In the rows, 128 means zero.
Where one turn sends some rows of the set: a few examples, then the rows asked:
Q_84: [127 108 124 127 136 111 139 133 107  92 107 141 121 106 105 124 132 158]
Q_460: [126  80 144 138 120 122 125 108 133  95 124 152 132 109 116 133 101 112]
Q_862: [132 112 159 142 151 133 117 135 116  97 185 134 125  96 104 142  97 155]
Q_978: [142 120 120 146 131 130 136 135 120  91 166 140 132 131 164 126 123 113]
Q_72: [138 120 134 150 159 130 116 143 122  87 109 131 143 119 161 133 123 147]
Q_196: [120 127 137 147 136 128 127 136 123  78 112 134 133 105 161 128 134 149]
Q_444: [126 106 164 133 142 128 124 141 119 100 185 143 126 104 100 141  93 143]
Q_299: [152  84 137 165 141 120 108 109 132  81 120 124 130 102 125 138  99 144]
Q_175: [143 110 121 123 163 126 122 130 109  98 111 127 130  86 111 130 130 156]
Q_106: [143 117 123 143 142 110 125 118 127  88 162 128 182 114 150 136 100 147]
Q_391: [132  91 144 151 136 124 126  85 123  94 129 158 125 130 116 132  95 136]
Q_490: [134 104 160 147 139 122 120 148 119  93 179 132 124 102 102 141  95 155]
Q_535: [132 127 135 129 173 146 116 127 120  98 117 139 143 109 160 130 124 136]
Q_409: [134 109 125 115 166 124 135 120 101 110 115 151 129 121 101 126 122 148]
Q_376: [133 108 161 140 148 129 123 136 113 100 186 140 126 112 101 142  92 155]
Q_506: [141  99 120 125 149 113 128 146 113  95 104 129 129  99 107 130 128 151]
Q_838: [139 123 119 146 132 132 133 135 122  90 165 133 130 114 166 129 130 114]
Q_326: [132 123 125 142 129 113 128 112 128  81 164 126 176  98 151 134 110 147]
Q_250: [135 104 160 138 146 130 118 148 120  96 180 129 129  95 103 143  95 149]
Q_645: [113 120 142 129 136 131 131 138 124  93 112 151 140 113 155 123 130 128]
Q_988: [121 135 137 137 161 142 128 109 111  92 121 152 136 121 157 128 128 149]
Q_620: [158  98 139 134 157 118 121 113 115 116 171 143 106 104 105 136 115 168]
Q_39: [121 112 127 111 144 122 141 122 106 105 115 152 125 103 103 122 131 145]
Q_744: [142 128 118 145 144 142 131 122 117  92 169 139 128 120 166 127 126 115]
Q_674: [130 118 126 137 128 108 135 115 125  91 162 142 179 122 146 132 101 142]
Q_162: [119 123 140 137 151 129 134 128 116  95 114 160 140 141 152 126 120 141]
Q_399: [159  83 139 133 140 108 118 147 130 113 159 131 112  92 108 136 116 152]
Q_2: [152  89 139 142 163 139 100 100 129  98 128 133 136  97 125 140  95 125]
Q_36: [157  94 138 129 153 121 113 126 122 116 168 131 109  80 109 136 121 157]
Q_556: [136 122 126 127 147 121 125 110 127  94 167 133 182 104 148 133 102 133]
Q_736: [148 125 115 156 139 130 131 132 118  84 166 129 129 122 168 131 126 124]
Q_759: [129 116 126 129 126 113 130 120 133  89 161 134 181  99 150 132 106 130]
Q_243: [128  89 143 153 118 123 119 105 134  78 125 131 124  82 123 134 110 133]
Q_874: [133 100 141 142 156 142 114  72 121  95 138 148 125 101 120 137 102 137]
Q_621: [139 128 119 149 135 131 136 121 117  89 170 144 128 132 164 125 124 123]
Q_346: [136  95 145 121 129 116 134 121 122 116 167 151 104  93 101 130 123 148]
Q_304: [152 122 116 149 150 136 127 135 117  92 167 134 134 126 167 130 123 118]
Q_932: [143 115 123 128 171 126 127 114 101 102 115 137 126 107 106 128 127 164]
Q_436: [145  88 142 136 123 103 130 134 125 105 163 143 104  99 104 133 122 162]
Q_356: [128 128 127 137 134 118 134  99 124  86 171 139 174 109 148 133 105 148]
Q_271: [149  91 144 120 150 116 127 121 121 126 168 157 111 111 101 133 113 149]
Q_642: [123 108 163 140 134 127 125 141 118  94 183 138 123  98 100 140 101 150]

Q_736 -> Q_304
Q_175 -> Q_932
Q_674 -> Q_759
And these:
Q_250 -> Q_862
Q_460 -> Q_243
Q_436 -> Q_399
Q_645 -> Q_196

